One turn moves every row onto another: examples first, then more rows asked:
zesud: |   6.7 |   6.2 |   1.8 |  10.7 | -16.1 | -12.1 |   3.7 | -14.8 | -20.6 |  -7.9 |  -2.2 |  31.2 | -17.0 | -23.1 |  33.1 |   6.7 |  35.4 |  12.0 | -16.0 |
lok: |  20.1 | -15.6 |  -1.3 |   7.4 | -25.2 |  -9.6 |   6.7 | -18.2 |  33.1 | -13.0 |  -8.3 |   3.0 | -23.7 |  -2.0 |  21.7 | -21.8 |  28.0 |   8.5 | -23.1 |
zodat: |   6.5 |  -3.7 |   1.4 |   8.9 | -10.4 | -14.9 |  10.9 |  20.4 |  -5.6 |  11.5 |   3.6 |  -0.6 | -20.2 | -35.3 |  18.5 |  -4.4 |  30.0 |  10.1 |  44.2 |
pafez: |   2.2 |  26.1 |  21.2 |  21.8 |  -2.1 | -19.5 |  -8.3 |  20.7 |  -7.3 |   5.3 |   6.0 | -28.7 |  -9.5 | -28.2 |   2.2 |  -0.1 |  20.6 |  22.4 |  -7.7 |
Val: |  -9.7 | -13.3 |  -9.6 | -13.8 | -23.0 |  -4.5 |  -2.8 |  16.5 |  22.6 |  17.0 |  -6.0 | -15.6 | -18.9 |  -8.5 |   6.6 |  -9.1 | -14.2 |  14.3 |  13.9 |
Sof: |   6.7 |   2.0 |  24.1 |  16.1 | -21.4 | -10.6 |  16.2 |   0.6 | -11.7 |   5.0 |  11.5 |  -6.1 |  -1.1 |  14.6 |  23.6 | -12.7 |  40.7 |  12.4 |  24.9 |
med: |  28.8 |  -5.7 |   9.6 |  20.4 | -25.2 | -19.5 |  -8.2 |  10.1 | -11.7 |  -8.3 | -10.1 |  -3.0 | -11.7 | -25.8 |  38.1 |   5.9 |   8.1 |  -1.5 |  30.9 |
fodo: |   1.9 |  -4.1 |   0.1 |  16.9 |  -8.3 |  -6.9 |  20.2 |   9.1 | -25.9 |   6.0 |  -8.3 |  15.1 | -37.5 | -13.4 |   9.2 | -26.4 |  -2.2 |  20.6 | -17.2 |
Mufo: |  -0.5 |  -1.1 | -12.0 |  22.6 | -11.7 | -13.2 |  -3.6 | -19.6 |  12.4 |   1.2 |  -3.2 |  -2.1 | -18.1 | -32.9 |   2.6 | -12.7 |  -2.2 |  11.2 | -39.6 |
zadeg: |   1.2 | -22.1 |  -0.5 |  20.0 | -14.0 |   3.6 |  18.0 |  -7.0 | -18.3 |  28.7 |  -6.6 | -14.1 |   7.7 | -24.9 |  10.7 |  -7.5 |  36.3 |  11.6 |  19.7 |
les: |   9.8 |  -1.8 |   3.0 |  13.8 | -15.2 | -12.5 |   9.4 | -19.1 |  45.7 |  -6.0 |   0.6 |   2.6 | -17.9 |  -7.0 |  24.3 | -25.5 |  34.5 |  12.3 |  -9.9 |
Misun: |   4.4 |   4.1 |   7.5 |  12.7 | -10.5 | -10.7 |  12.0 |  -8.4 |  12.6 |   7.6 |  -3.4 | -14.6 | -14.6 | -29.4 |  19.5 |   8.3 | -30.8 |  15.7 | -29.3 |
naki: |  14.9 |  -7.9 |  20.3 |   9.4 | -12.3 | -10.2 |   3.1 |  -6.6 | -32.0 |  -6.6 |  -2.0 |   9.5 | -17.7 |  12.2 |  11.7 | -12.8 |  31.7 |  12.1 |  11.7 |
labib: | -13.2 |   6.1 | -10.9 |  11.4 | -34.4 |  -5.8 |  10.4 |  -6.3 |   1.5 |  -1.2 |  -5.3 |  14.1 |   5.5 | -20.8 |  21.2 |  11.6 |  52.1 |  11.7 |  -1.1 |
virak: |   5.4 | -13.4 |   0.2 |  12.7 | -21.7 |  -5.5 |  13.3 | -19.9 |  28.2 |  -8.6 |  11.0 |  -4.1 | -27.6 |  -7.1 |  19.2 | -33.9 |  29.8 |  16.9 | -19.6 |
vep: |  12.1 |  11.9 |  -8.9 |   5.8 |   8.1 |  -0.8 |  12.1 |  -2.2 |  29.3 |  14.1 |  12.4 |  -3.8 | -11.8 | -12.2 |  32.4 | -12.2 |   1.2 |  32.1 | -28.6 |
fofos: |   5.5 |  -1.2 |   8.9 |   3.8 | -19.8 | -14.0 | -13.7 |   4.2 |  18.7 |   7.9 |   0.1 | -14.2 | -17.8 |  -8.0 |  32.0 |  -9.6 | -32.8 |   9.4 |   9.1 |
zofe: |  -2.4 |  22.6 |  11.7 |  34.0 | -18.3 | -10.7 |  28.5 |  16.1 |  16.6 |  17.6 |   6.1 |  -7.0 |   0.2 |  -3.9 |  42.6 | -18.9 |   4.2 |  19.9 |   7.9 |
mip: |  12.1 |   4.4 |  12.0 |   6.5 | -19.5 | -12.9 |  -0.4 |  31.5 | -17.7 |   4.7 |  -3.4 | -33.5 | -13.7 | -18.7 |  -3.1 |   6.4 |  21.0 |  18.2 | -21.2 |
zeluk: |  23.0 |  21.7 |  15.8 |   6.5 |  -2.9 | -14.5 | -11.7 |  30.2 |   0.5 |   1.0 | -13.8 | -24.3 |  -2.2 | -11.4 |  12.1 |  14.7 |  18.4 |  22.5 | -11.2 |
peki: |   8.6 | -17.8 | -10.3 |   7.3 | -23.4 |   8.0 |  -5.3 |  15.1 | -22.4 | -11.6 |   1.0 | -14.9 | -12.5 | -16.0 |  22.2 |  -6.2 |  11.6 |  23.9 |  31.9 |
rif: |   0.9 |   2.0 | -13.1 |  21.3 | -31.9 |  -9.1 |   4.6 |  13.0 |  13.9 |  -1.3 | -46.2 |   7.3 |   4.2 |  -3.4 |   4.9 |   0.6 |   8.3 |   5.7 |  -1.3 |
seted: |   9.0 |  -3.4 | -14.6 |   9.1 | -30.6 | -13.7 |  20.0 |   5.1 |  38.8 |  19.6 |  -7.1 | -14.6 |  -1.1 | -19.1 |  15.9 |   2.9 |  14.2 |   3.6 | -32.5 |
Kimu: |   7.7 |  -1.9 |  16.4 |  16.7 | -25.3 | -17.4 |  -0.9 |  -6.0 |  -8.9 |  -4.8 | -17.0 |   4.6 |   2.3 |   8.9 |   5.6 |  -1.8 |  42.5 |   0.2 |  22.9 |
lesuz: |  -3.7 |  -4.9 |   9.2 |  -0.8 | -15.7 | -28.5 |  -0.6 |   7.9 |  16.3 |  23.7 |  -1.9 |  -1.7 | -35.0 | -28.0 |   9.1 | -12.1 | -16.3 |  -2.5 |  10.0 |
Devok: |   1.3 |   6.9 |   0.2 |  10.7 | -29.8 |   3.2 |  16.3 |  -4.4 | -11.2 |  -3.7 |  18.2 |   5.7 |   0.4 |  -6.5 |  52.4 |   3.7 |  35.2 |  24.7 |  -9.6 |
Nalu: |  21.0 |  -6.3 |  13.8 |  28.2 |   5.5 | -11.2 |   1.3 | -18.9 | -16.3 |  21.1 | -17.3 |   5.9 |   4.0 | -28.8 |  25.7 |  -2.7 |  24.0 |   5.0 |  18.8 |
sed: |  -1.7 |   3.0 |   0.0 |   1.5 |  -8.3 | -15.9 |  23.4 |   2.4 |  26.0 |  21.6 | -13.7 |  -7.6 | -14.9 | -35.8 |   2.4 |  13.8 | -10.9 |  10.2 | -21.3 |
Sezop: |  -8.2 |   4.8 |  -6.2 |   1.6 |  -7.4 |   3.7 |  18.5 |   2.3 |  26.0 |  13.5 |  -2.1 | -21.3 |  -3.5 | -21.2 |  12.1 |   8.2 | -18.1 |  30.1 | -16.7 |
Gokat: |  29.0 | -22.1 |   3.9 |  14.1 |  -9.8 |  10.8 |   7.8 |  -7.1 | -23.6 |  15.5 | -12.6 | -11.7 |  10.6 |  -5.0 |  38.3 |  -0.5 |  17.3 |  18.3 |   9.6 |

zofe -> rif
seted -> Mufo
med -> peki
Now find these:
zeluk -> mip
Nalu -> Gokat
Kimu -> naki
Misun -> Sezop
virak -> les
Devok -> labib
fofos -> Val

One turn moves every row onto another: examples first, then more rows asked:
deni: |   0.0 | -45.9 | -14.5 | -13.6 |   4.8 | -19.7 |   3.4 |   6.4 |  -1.8 | -27.0 |  19.6 |   4.2 |
libag: |  32.4 | -25.3 |  -6.8 | -29.8 |  17.2 |  -2.6 |  -5.1 |   3.0 | -31.4 |   2.6 |   5.8 | -26.1 |
Lodet: |  10.2 | -31.2 |  -0.9 |  -9.6 |  10.7 | -25.6 | -17.4 |  11.4 |  36.3 |  -6.7 |  11.0 |  -1.9 |
gad: |  11.3 | -16.2 |  35.7 |  10.9 |  16.7 |  -9.3 |  -6.1 |   4.1 |   5.3 |   3.8 | -20.2 | -14.7 |
kab: |   3.4 | -37.6 | -12.5 | -16.6 |   0.1 | -20.9 | -12.6 |  -0.4 |   4.4 | -28.7 |  26.9 |  -2.8 |
vun: |  -1.8 | -34.8 |  -8.2 |   0.1 |  -5.4 |   4.2 | -11.8 |  18.1 |  -6.8 | -17.5 |  27.3 | -21.6 |
durek: |  14.1 | -21.0 |  -7.9 | -32.3 |  33.5 |  -7.5 |  -4.7 | -16.6 | -18.2 | -15.3 | -14.8 |  -6.6 |
nom: |  -0.1 | -19.8 |  -7.7 |  24.6 |  11.7 |  -2.6 | -13.1 |  20.6 |   9.9 |  -2.1 |  11.7 | -13.7 |
Tifin: |  37.7 | -24.7 |  28.1 |  -0.1 |  11.0 | -28.7 |  -1.7 |  14.0 |  -3.7 |  13.1 |   2.3 | -14.7 |
bame: |  11.4 | -10.4 |  18.5 | -15.0 |  -4.7 |   2.5 |  19.2 |   5.7 | -27.6 | -14.4 | -11.5 | -14.1 |
musul: |  12.1 | -23.9 |   9.0 | -32.6 |  16.3 |  19.5 |  -4.2 |  -7.9 |  -4.7 |   0.9 | -14.0 | -28.1 |
lel: |  19.2 | -15.9 |  25.8 |  14.4 |  17.7 | -30.4 | -14.2 |   6.9 | -17.9 |  -3.9 | -13.7 | -10.6 |
zagi: |  29.8 | -11.8 |  14.9 | -48.2 |  10.4 | -19.2 |   8.6 |  14.1 |  -4.7 | -14.3 |   1.8 |  -6.0 |
Laz: |  17.8 | -26.9 |  -9.2 |   8.4 |  -0.3 | -30.9 | -23.2 |  14.8 |   4.9 |  -5.9 |  23.3 | -10.4 |
gepog: |  15.9 | -30.2 |   3.7 | -26.6 |   7.1 |  -2.5 | -11.2 |  -7.4 | -34.8 |  -9.4 | -14.6 | -25.3 |
lalin: |  14.5 | -14.3 |  -5.6 | -26.4 |  38.6 |  16.2 |  -5.6 |   5.7 | -15.6 |  -1.6 |  -7.5 | -23.7 |
sut: |  25.9 | -23.2 |  31.8 |  -3.0 |  15.2 | -26.9 |   3.9 |  -7.2 |  14.4 |   5.6 | -10.2 |  -3.2 |
Bivid: |  13.3 |  17.9 |   7.4 | -20.7 |  24.8 |   3.3 |  -5.6 |   4.9 |  -7.4 | -20.6 |   2.5 | -13.8 |
gebu: | -11.2 | -34.1 |  -4.3 | -18.7 |  14.7 |   4.5 | -11.4 |  13.7 |  24.2 | -24.3 |  14.8 |  -8.3 |
zuf: |  28.6 | -26.0 |  -2.9 | -42.0 |  20.8 |  -4.8 |   3.3 | -19.5 |  -4.2 |  -1.4 |  -0.2 | -12.9 |
roke: |  27.7 |   3.6 |  11.9 | -33.4 |  11.8 |  -8.5 | -10.4 |  24.2 | -18.0 | -14.4 |   9.2 | -22.5 |
mot: |  -4.2 | -30.8 |  -9.4 |  15.2 |  16.5 | -18.4 |   3.4 |   4.3 |  17.2 | -11.1 |  -1.6 |   8.9 |
bibol: |  27.4 | -10.9 |  24.3 |   3.5 |  34.4 | -13.4 |  -6.2 |  22.9 |   7.1 |  11.9 |  -0.6 | -14.7 |
dagu: |  13.6 | -13.4 |  23.0 | -36.2 |   8.7 |   5.7 |  23.1 |  12.8 |   0.9 |  -9.4 | -12.6 |  -9.3 |
dosad: |  -1.0 | -42.2 |  10.1 |  -0.4 |   0.4 |  -8.5 | -13.8 |  32.0 |  22.0 |  -0.5 |  -3.1 | -15.1 |
gagom: |   2.6 | -49.0 |  -0.3 |   8.1 |  -5.9 | -29.8 |  -2.7 |  18.9 |  -1.9 |  -9.1 |  -3.5 |  -1.2 |
bas: |  24.0 |  -8.9 |  17.0 |   4.0 |  39.6 | -32.7 |  -8.4 |   5.1 |   2.0 |  -3.4 |  -6.7 |   1.0 |
mefo: |  -5.9 | -45.8 |  -3.8 |  -9.7 |  -1.9 |  -0.8 | -10.4 |  30.3 |  -7.5 | -20.5 |  16.2 | -18.2 |
Ridol: |  13.1 |   5.9 |   5.7 | -14.8 |   9.7 | -10.6 |   9.6 | -12.7 | -21.9 | -25.6 |  -4.2 |  -2.1 |
kevo: | -10.6 | -32.0 | -11.1 |  -6.2 |  15.7 |  10.0 |   3.8 |   8.9 |  17.9 | -19.7 |  18.9 |  -4.6 |

dagu -> bame
durek -> lalin
gad -> lel
Now find these:
Lodet -> dosad
kevo -> vun

One turn moves every row onto another: examples first, then more rows asked:
Vurar: | -17.5 |  -1.5 | -14.8 | -34.6 |   4.2 |  -2.0 |  20.0 |  -0.8 |   1.6 |  60.0 |  25.6 |   7.1 |   5.0 |  -1.5 |  40.3 |  -6.2 |
nusa: | -13.7 |  -9.0 | -14.5 | -38.4 |  -1.4 |   7.5 |   5.5 |  15.4 |  14.2 |  56.4 |  28.8 | -41.2 | -15.1 |  14.3 |  18.3 | -10.2 |
dodus: |   2.5 |  14.2 | -28.0 |   7.6 |   6.3 |  12.7 |  22.0 |  -1.1 |  20.0 |   9.8 |  18.8 | -11.7 | -24.8 |  -3.9 |  17.5 |   1.0 |
safiv: | -24.9 |  -2.2 | -15.1 | -31.8 |  -9.1 | -18.5 |   7.9 | -14.6 |  -2.8 |  62.5 |  16.0 |  10.0 |  -5.1 |  -5.2 |  28.2 | -19.5 |
miva: |  -1.9 |  -4.0 | -13.6 |   8.0 |   2.3 |  -3.7 |  10.3 |  46.1 |  22.4 |  28.4 |   6.6 |  -3.2 |   4.9 |  -9.8 |  24.2 | -21.4 |
zus: | -19.3 |   2.0 | -20.1 | -24.9 | -44.6 | -13.2 |   0.9 |  28.3 |  12.3 |  49.4 |  13.9 | -39.8 | -10.6 |   8.0 |  16.9 |  -9.6 |
Ropo: | -11.6 |   8.9 |  -5.0 |   7.5 |  -8.3 |   1.5 |  -2.3 | -22.2 |  -4.6 |  21.3 |  14.5 |   2.8 | -23.1 |  30.3 |  19.0 |   0.9 |
temel: |  -2.9 |  18.4 | -29.5 |   2.3 |  -6.1 | -25.9 |  29.3 |  -8.4 |  27.2 |  25.3 |  11.6 |  -3.1 |  -6.3 | -18.7 |  15.2 |  -2.8 |
vud: | -12.4 | -10.8 |   3.7 |  10.3 |  -8.3 |   0.6 | -18.1 |  31.4 |   2.7 |  30.2 |   2.5 |  -4.8 | -11.1 |  21.0 |  16.1 | -26.1 |
Zivo: | -15.1 |  10.3 |  -9.0 |   6.2 | -22.5 | -20.7 |  -6.7 | -23.5 |   3.8 |  27.4 |   6.7 |  -9.5 | -27.0 |  20.9 |   3.3 |  -8.3 |
faleg: | -14.4 | -14.3 | -12.3 | -40.7 |   9.8 |   9.6 |  12.1 |   3.9 |   8.6 |  59.0 |  28.3 | -14.1 |  -6.1 |   4.5 |  33.1 | -18.6 |
Favo: |   2.9 |  22.1 | -28.1 |   5.4 |  -1.9 |  -7.2 |  30.5 |   6.5 |  26.4 |  17.4 |  19.4 | -15.7 |  -8.3 |  -4.9 |  19.0 |  15.2 |
Vod: | -13.1 |   1.9 |  -5.2 |  12.1 | -35.3 |  -9.3 |  -7.6 | -12.1 |   2.2 |  15.8 |   4.8 |  -0.3 | -16.6 |  24.8 |  20.1 | -17.5 |
korat: | -21.9 |  -7.0 | -15.4 | -29.5 | -23.9 |  -7.2 |  11.5 |   4.7 |  -0.7 |  53.3 |  14.4 |  12.9 |   6.1 |  -7.6 |  43.1 | -25.6 |
faren: |   0.7 |  13.7 | -27.6 |   9.0 | -23.9 | -16.3 |  28.2 |  11.1 |  30.1 |  13.4 |  10.2 |  -7.3 |   2.4 | -12.7 |  26.1 |  -7.9 |
gifuz: |  -4.5 |   8.2 | -16.7 |   9.1 |   1.4 |  16.4 |   2.0 | -14.4 |   5.4 |  11.2 |  15.4 |  -7.4 | -34.5 |  16.5 |  15.9 |  -4.5 |
rona: | -11.6 |   0.4 | -14.9 |   2.4 | -14.6 |   2.7 |  -8.3 |  55.1 |   8.9 |  34.9 |   5.1 | -21.3 | -15.3 |   0.1 |  11.2 | -13.9 |
zovo: | -18.4 |   9.5 | -24.3 | -28.7 | -26.1 | -25.1 |   6.7 |  12.5 |  16.0 |  57.6 |  15.4 | -40.6 | -16.0 |  -1.6 |   4.5 |  -1.0 |
fur: | -18.5 |   4.8 | -13.9 | -30.3 | -19.4 |  -5.3 |   0.4 |  17.8 |   7.2 |  56.7 |  24.5 | -43.3 | -16.4 |  22.0 |  13.2 |   8.5 |
Veman: | -16.0 |  -8.4 |  -8.8 |   0.1 |  -1.4 |   7.6 |  -4.6 |  34.0 |  -4.3 |  37.8 |   4.7 |  17.2 |  -5.2 |  -6.2 |  30.4 | -27.5 |

safiv -> temel
vud -> Veman
fur -> Ropo
Now find these:
dodus -> nusa
faren -> zus

